128 stands for zero in the data rows.
Here are some points:
[168. 137. 143. 123. 126. 191. 146. 164. 174. 155.  84. 192.]
[111.  71. 140. 162. 102.  84. 144. 172. 129. 119. 242. 106.]
[102.  47. 145. 165. 103.  63. 150. 162. 141. 122. 255. 125.]
[ 95. 133.  80. 121. 123. 123. 132.  88.  78. 103. 128.  85.]
[  3. 157.  38.  93. 130. 124.  93. 108. 108. 112.  10. 162.]
[130.  99. 174. 134.  99. 123. 139.  88.  94. 133. 162. 119.]
[ 72. 158.  60. 115. 134. 146. 136. 167. 134. 104. 102.  96.]
[136. 102. 161. 126. 100. 134. 138. 128. 128. 128. 129. 125.]
[180. 118. 172. 133. 108. 188. 145. 169. 161. 157. 116. 199.]
[ 76. 169.  75. 110. 133. 152. 137. 168. 132. 128. 129. 125.]
[175. 134. 164. 128. 124. 192. 146. 154. 160. 128. 129. 125.]
[147.  71. 196. 141.  90. 111. 137. 128. 128. 128. 129. 125.]
[172. 141. 143. 127. 127. 184. 146. 162. 173. 149.  76. 184.]
[191. 131. 114. 134. 163.  99.  92. 131. 150. 146. 154. 173.]
[168. 132. 142. 124. 113. 181. 145. 160. 169. 146.  85. 192.]
[ 60. 159.  25. 118. 139. 126. 102. 102.  95. 105.  91.  96.]
[156. 163. 127. 108. 179. 107. 133. 125. 169. 143.  45.  87.]
[167. 145. 137. 115. 128. 190. 142. 160. 175. 153.  63. 186.]
[127. 107. 169. 130. 103. 133. 140.  98.  92. 128. 139. 113.]
[199. 145. 127. 137. 173. 115.  98. 135. 139. 146. 160. 185.]
[180. 135. 163. 126. 154.  85. 149. 130. 166. 149. 115. 102.]
[159. 140. 137. 125. 128. 183. 146. 160. 179. 146.  77. 182.]
[ 65. 157.  63. 111. 132. 145. 133. 163. 128. 106.  97.  91.]
[120.  56. 141. 167. 104.  85. 146. 164. 133. 118. 129. 125.]
[ 81. 150.  41. 115. 121. 115.  94.  96.  96. 104. 135.  97.]
16 more points follow, each with its number after it:
[167. 159. 255. 142. 128. 215. 134. 168. 163. 115. 183. 108.] 0
[176. 161. 100. 118. 172. 122.  93. 133. 149. 140.  98. 179.] 1
[  0. 165.  33.  87. 130. 136.  91. 101. 114. 112.   0. 159.] 2
[ 81. 127.  67. 134. 119. 122.  95. 102.  94. 104. 165. 125.] 3
[  0. 147.  43.  97. 132. 123.  90. 102. 109. 115.  11. 156.] 4
[191. 152. 128. 140. 166. 111.  98. 137. 129. 142. 144. 179.] 5
[177. 162. 149. 119. 160. 109. 141. 130. 157. 138.  76. 106.] 6
[156. 155. 113. 113. 168.  95. 139. 114. 163. 147. 129. 125.] 7
[140.  66. 180. 138.  85. 106. 136.  93.  97. 135. 177. 116.] 8
[159. 144. 118. 116. 172.  79. 149. 114. 174. 145.  40.  75.] 9
[112.  46. 137. 166. 103.  71. 145. 128. 128. 128. 129. 125.] 10
[191. 126. 106. 135. 169.  80.  89. 134. 154. 147. 139. 179.] 11
[ 76. 133.  81. 126. 125. 121. 144. 170. 140. 105. 137.  90.] 12
[127.  88. 153. 126. 100. 110. 131.  84. 100. 125. 144. 106.] 13
[177. 127. 170. 127. 139.  95. 140. 134. 156. 148. 122. 103.] 14
[ 63. 142.  59. 114. 131. 133. 123. 161. 136. 104.  99.  83.] 15
Which two of these numbered points are nearest to each point below, looking only along the 3 directions in which the first points spread most? Their numbers follow each, nearest first.
[167. 144. 255. 141. 133. 188. 139. 162. 173. 121. 185. 125.] > 0 14
[191. 121. 195. 137. 144.  87. 143. 124. 153. 155. 165. 125.] > 14 11
[181. 116. 164. 136. 122. 186. 147. 170. 161. 149. 121. 190.] > 0 5
[ 66. 170.  20. 106. 132. 133.  91. 128. 128. 128. 129. 125.] > 15 12
[147.  82. 189. 144.  86. 114. 134.  98.  90. 131. 190. 123.] > 8 10
[ 96. 132. 101. 132. 124. 117. 134.  78.  74. 110. 155.  86.] > 3 12
[ 62. 162.  27. 118. 134. 133.  87. 104.  96.  94. 108.  97.] > 15 4
[177. 140. 154. 127. 158.  96. 143. 130. 154. 149.  97. 101.] > 5 11
[  6. 133.  45.  99. 125. 115.  96. 102. 106. 119.  26. 160.] > 4 2
